Named turns come first, each shown by rows before and after it. Which turns, in which order, take the first row of each pair that follows to the second? Write the first one first, as in the answered first pair.
D:
7 -2 6 -9 -2 1 -2 -11 6 -7 -2 6 2 -1 -2 19 -5 7 => 7 1 -5 -7 5 2 -4 -16 4 -13 8 3 11 -1 0 9 -3 7
18 12 1 2 -17 -4 -9 -15 15 -3 0 -3 0 -8 0 -7 0 18 => -4 10 -13 -9 19 -1 -4 -7 -16 -3 19 -6 10 2 -1 0 8 -6
6 1 7 6 -4 -3 -2 3 10 -7 -1 1 -9 -7 0 8 -10 6 => 2 3 -7 7 11 0 -3 1 3 -15 15 -4 0 -7 1 0 -4 1
K:
10 -9 0 11 -14 -3 -6 7 16 -10 15 1 -1 1 8 -5 6 -4 => 10 -9 -1 10 -7 8 -1 12 5 -10 22 0 1 0 5 -1 4 -5
6 11 1 10 -6 -3 -3 6 4 1 -4 6 -3 7 -9 -5 6 8 => 7 12 -2 8 1 5 0 10 -2 1 4 4 -1 6 -9 -7 5 9
-14 -13 2 -13 3 -12 -10 -12 -2 6 -6 -4 4 1 -1 16 0 -8 => -14 -9 -10 -8 5 -18 -11 -15 2 -1 -2 -7 8 5 3 1 7 -7
B:
5 4 -7 13 3 8 9 10 -1 -3 6 -1 -7 1 8 -14 8 7 => -1 5 -13 9 8 -1 2 6 0 -6 8 -2 -3 4 9 -19 13 0
9 -6 1 -3 3 -5 10 19 -4 6 -11 20 6 16 -11 -9 7 5 => 2 -6 -4 -8 4 -13 4 13 -3 4 -10 20 10 18 -11 -10 10 0
-22 -4 -5 -11 15 -5 16 -5 -11 13 6 3 4 -2 -2 4 17 -4 => -21 -5 -2 -17 13 -5 8 -13 -9 10 5 3 7 -7 -4 9 12 -6
W:
9 2 -4 12 -19 -2 7 14 14 3 -21 -3 -23 12 4 1 -1 4 => 8 2 -7 13 -20 -10 2 9 18 1 -20 -2 -21 13 4 -3 -1 3
11 -1 5 5 -7 2 -2 -4 3 0 0 -2 -2 -4 0 -2 -4 8 => 9 -1 2 5 -7 -5 -5 -8 6 -1 0 -1 0 -4 -1 -6 -1 7
21 4 9 3 -7 8 -10 -15 18 -8 -1 2 1 -16 3 1 -14 20 => 14 5 0 1 -4 -9 -18 -22 21 -12 0 1 6 -11 4 -8 -8 14
J:
-7 1 4 -5 4 6 1 9 -11 9 0 1 -3 0 -3 9 -3 -2 => 6 4 -3 8 -1 10 6 11 -4 2 3 -2 -3 -1 0 -7 1 8
8 -6 0 11 -17 -8 17 4 -7 -6 14 -7 4 -1 1 -1 4 8 => -4 -6 -6 3 -12 -25 6 -6 -5 -6 13 -5 8 4 0 -2 8 -2
24 -4 5 -8 8 32 -8 -9 -8 -8 1 9 1 -13 11 15 -6 6 => 27 0 -11 0 6 18 -13 -18 4 -19 5 6 7 -12 16 -9 4 9
Pairs:
Between the rows of a pair lie two turns.
-8 3 -7 0 5 -1 5 10 -6 -2 1 -3 -2 3 1 -5 8 -6 => 3 2 3 5 -9 4 7 10 2 1 -6 -2 -9 -2 1 -1 3 3
W then D
-18 3 -4 0 -4 1 19 22 -15 13 2 -2 -14 5 -4 5 2 3 => -9 8 -9 10 -11 -2 20 22 -6 8 1 -4 -13 3 -2 -11 6 8
J then D
6 5 2 2 -10 -2 0 -7 15 -5 -8 -2 -8 -7 2 -9 -2 7 => -7 0 1 -10 13 11 3 1 -9 -1 2 -4 -1 -5 -2 10 -4 -9
D then K
-5 -1 -8 0 11 0 -5 -6 -5 -1 5 1 11 3 -2 2 -2 -9 => -4 -5 6 -3 4 -1 -3 -3 -4 6 -4 5 3 2 -3 14 -8 -8
W then K
9 -3 6 -8 -5 -3 1 0 -16 8 -18 1 -10 16 -2 8 10 -2 => 9 1 -11 -6 8 -1 -3 -4 -23 -2 -2 -5 0 17 1 -5 15 -6
D then D
2 2 -7 7 9 8 5 5 -8 -1 14 -4 3 0 -1 -12 6 3 => -8 -3 -1 -4 15 6 1 4 -15 4 11 0 3 1 -4 5 1 -6
J then J
-23 7 1 -13 0 0 1 0 -8 7 0 9 2 14 3 -1 0 -7 => 2 10 4 2 -15 16 8 3 2 2 1 5 0 4 3 -11 -5 13
J then D
-1 -4 14 11 -2 19 17 21 -8 7 -6 0 -11 -3 -3 13 -2 7 => 15 -1 9 14 -10 22 10 7 4 -2 -1 -4 -4 -11 -3 0 -8 18
D then K
-17 13 -3 -15 8 -14 -5 -7 2 14 7 5 11 4 -3 9 9 -5 => -11 13 -4 -14 2 -15 -9 -17 11 10 8 4 13 -1 -2 5 7 -1
B then K
1 -1 10 2 1 24 13 12 -1 -15 5 -7 11 -11 13 19 -1 3 => -18 -4 5 -3 11 7 12 16 -8 -11 3 -2 8 -1 14 20 9 -12
J then D
-7 -2 2 -16 6 -11 -1 -15 1 6 -9 -9 2 -2 -1 13 -4 -4 => -7 -1 -1 -12 4 -18 -2 -13 4 5 -11 -8 1 1 -1 8 0 -4
K then D
-3 -3 10 3 -10 -17 -2 -3 10 3 -16 8 -9 3 -1 0 4 -1 => 1 2 -5 0 -1 -12 -13 -20 11 -10 2 1 4 -1 0 -11 3 -3
D then B
-4 -3 5 -5 -13 -11 2 14 6 17 -20 5 -24 6 7 12 -8 -14 => 10 2 -1 8 -23 -9 4 12 17 9 -19 3 -23 3 9 -10 -4 -2
J then W
-2 -2 -27 12 18 6 7 6 -16 -2 16 4 -1 4 9 -19 8 -1 => -6 -10 -7 -9 21 17 -3 -2 -24 8 13 7 -1 -4 1 18 -13 -9
B then K
-8 -1 -1 7 7 3 10 21 -8 6 -9 7 -5 9 0 2 5 -6 => 1 3 -8 15 -1 -2 6 14 3 -2 -9 5 -3 8 2 -15 9 3
W then J
9 8 0 3 12 13 7 8 -9 -13 12 -1 11 -6 -2 8 -6 6 => 16 9 5 6 1 12 7 7 1 -13 7 0 6 -10 -2 5 -8 14
D then D
4 -5 16 -13 -18 12 -6 1 11 12 -3 -1 -14 -2 8 15 -11 7 => 5 3 -11 -2 -15 -4 -13 -10 21 -3 8 -7 -4 4 16 -21 7 7
W then K
-12 7 -19 -4 28 1 -1 -15 -6 -2 4 0 16 -4 -11 7 -1 -19 => 6 8 -11 10 22 27 19 3 -12 -1 6 -1 11 -10 -12 6 -7 -4
W then J
-1 3 -3 12 -15 -12 8 -2 7 1 -11 0 -9 1 3 -25 9 11 => -15 -3 7 3 -9 -13 13 9 -6 14 -18 5 -16 7 1 -4 8 0
D then D
-4 3 -1 4 11 4 8 16 -6 2 14 -3 3 6 5 -10 17 -5 => -3 1 6 2 11 10 10 20 -11 7 12 -3 1 2 4 0 13 -4
J then W
9 4 -6 2 -4 11 4 -2 -5 -9 7 -2 5 -3 -4 -10 -1 5 => 2 1 -5 -8 -2 1 -8 -14 -3 -8 5 -2 8 -2 -6 -3 -4 -3
J then B
-3 6 11 -10 9 2 3 -2 0 -1 1 0 3 -5 -1 10 -24 -20 => 9 10 7 -2 -4 -1 -1 -10 16 -7 0 -2 3 -10 2 -4 -24 -7
D then J
18 6 2 18 -19 -10 23 15 14 -1 -20 7 -7 3 0 -19 10 12 => 18 8 -11 19 6 10 31 20 -7 -7 5 -1 5 3 0 -24 12 5
W then K
-2 -3 -10 -8 6 -9 -11 -22 11 -4 7 1 7 -1 -5 -4 -1 -6 => 14 -2 6 -3 -4 13 -3 -15 10 -1 4 2 0 -10 -7 7 -15 7
B then B
-12 -4 6 4 7 -10 9 5 -12 13 -8 4 -5 9 1 0 11 1 => -9 -2 6 8 1 -12 10 5 -6 14 -11 5 -7 7 1 -4 12 6
W then K
25 -1 10 4 -9 29 7 -1 1 -6 8 -3 1 -15 -1 1 -16 18 => 8 1 -20 1 14 14 0 -8 -7 -16 26 -8 16 -6 3 -19 1 1
D then J
13 -8 0 5 -12 -17 -15 -8 22 -11 -7 -14 16 6 -3 -13 4 9 => -11 -15 12 -15 8 -12 -13 4 -3 6 -11 -10 12 12 -8 23 -1 -11
W then J
4 2 2 13 6 1 22 23 -4 -2 1 7 -6 9 2 2 4 -5 => -10 2 -5 3 11 -16 11 12 -3 -3 -1 9 -1 14 1 2 9 -18
J then J
